One turn moves each row of this set onto another row. After a few examples, where does it send each row asked below?
q4: [-28,237,-71,131,361,-44,-78,3,96,179,-54,-126,-37,14,-51,-12,-182,-56,-55,-49,134,140,34,-74,-124,43]
q585: [18,-35,-191,-84,93,43,68,-107,62,208,-80,-374,-120,33,-32,-51,6,96,9,201,-7,-214,-219,-39,58,138]
q982: [-127,31,-141,42,109,41,-50,-19,-168,188,-56,-132,-157,-216,-70,26,-110,-166,47,18,207,31,74,-19,155,-28]
q391: [24,4,-225,145,-84,64,139,3,64,-20,24,-12,8,-20,-197,46,-102,177,-101,93,181,-27,118,-6,104,16]
q732: [174,-1,-74,76,108,31,-99,137,159,103,-5,-342,-51,-103,-16,-113,-58,-34,-15,64,217,182,-151,159,-103,134]
q216: [37,245,-115,73,291,37,-26,9,89,126,13,-196,-71,176,-13,1,-190,1,27,7,-38,195,49,-37,-117,40]
q559: [-121,345,-62,-92,248,7,-41,93,65,133,-38,-259,-27,24,-65,151,-202,-46,-62,132,153,50,11,167,5,-43]
q243: [155,241,-350,-121,4,-46,23,-47,45,10,69,-87,-137,-137,-54,7,-40,30,-201,100,165,52,62,47,101,126]
q25: [-4,22,-206,133,128,-103,79,-36,165,-14,-21,-312,-111,-172,314,35,3,21,-36,28,113,-65,-153,119,-115,95]
q507: [89,234,-137,-29,3,41,-70,-43,-42,-88,-40,127,-38,-193,-86,50,-216,45,146,122,102,7,-28,18,4,168]
q43: [0,-30,-128,35,-15,104,-30,209,37,-25,144,-208,-97,-33,99,102,-125,-44,54,-50,292,114,-191,174,55,137]
q417: [178,-34,-124,8,69,0,-37,-65,139,299,21,-128,-15,-72,-40,-126,-179,160,10,-107,249,-70,-220,51,132,57]
q652: [-190,94,-186,141,155,63,-157,26,-21,197,-33,-123,-77,56,165,46,-122,90,72,85,-60,-119,-81,-192,10,233]
q356: [-51,-32,-185,-196,35,-14,-54,30,58,-19,-99,-168,-109,2,11,26,-110,85,154,264,130,-255,-139,-10,-173,76]
q396: [-16,47,-90,11,83,-314,-228,-31,117,57,-166,-241,-44,93,241,-4,-238,81,53,54,115,-83,-62,27,50,-11]
q809: [58,-9,-8,-43,-82,18,-89,-77,-113,74,-106,-201,71,121,41,14,-124,-141,139,152,29,36,10,67,-20,-84]
q159: [38,-85,-89,42,20,-72,-42,-94,141,290,-76,-239,7,-152,128,-104,-109,190,10,-48,185,-2,-212,22,210,59]
q83: [82,24,-184,139,191,-43,137,39,5,185,-27,-206,-106,-91,-83,206,-156,23,-86,51,338,-95,27,86,-125,151]
q92: [-102,156,-149,105,-82,-72,-131,76,-42,-96,8,-163,-115,-93,-208,-64,-135,142,171,155,134,73,-11,21,196,-12]
q524: [-160,155,-242,141,104,-42,34,-63,156,-116,71,-148,-75,-161,-145,-51,54,84,-131,68,89,-223,-68,103,-8,18]
q494: [9,187,-78,-31,-9,-114,-92,134,93,49,72,-139,-22,-152,17,186,21,144,-248,90,54,-181,-126,144,88,139]
q927: [-50,74,78,-70,38,-35,-60,-130,-2,-191,-103,-117,-236,23,-40,53,-225,68,-30,132,-54,18,-13,38,141,184]
q515: [-28,213,-151,239,-40,-51,-183,29,246,-126,-63,-189,-115,122,31,0,-90,119,-76,73,220,-201,-20,28,77,163]
q98: [-25,-61,-199,-61,104,-106,7,-125,5,221,-102,-337,0,124,-106,40,-74,106,158,141,-8,-184,-140,-50,16,101]
q569: [-71,260,43,146,-46,-2,-5,-151,34,-157,-44,-182,42,117,43,-81,-48,151,-28,166,91,74,-89,78,99,-9]
q220: [61,-27,-55,38,185,87,-138,225,129,62,3,-190,-53,-162,-32,-151,-149,-50,-44,60,89,218,-156,110,24,73]
q769: [-168,-10,-206,156,85,114,-77,0,-4,134,-57,-161,-73,19,97,36,-85,-131,49,71,-99,-25,15,-212,-42,184]
q368: [-163,165,-250,-19,-50,138,-130,-128,29,151,29,-72,-111,28,268,-12,-182,-28,-48,52,90,-41,125,-52,-17,79]
q590: [-32,-2,-34,-92,45,-123,180,-129,144,92,0,-173,-195,-90,67,11,-293,164,-62,-69,188,-58,-179,-15,117,-70]
q24: [41,157,-39,-27,-6,-54,-94,-77,102,-100,56,-143,-170,126,92,172,64,149,75,-137,44,-131,-79,105,136,129]

q98 goes to q159
q356 goes to q590
q417 goes to q220
Now find these:
q507 goes to q927
q396 goes to q25
q391 goes to q92

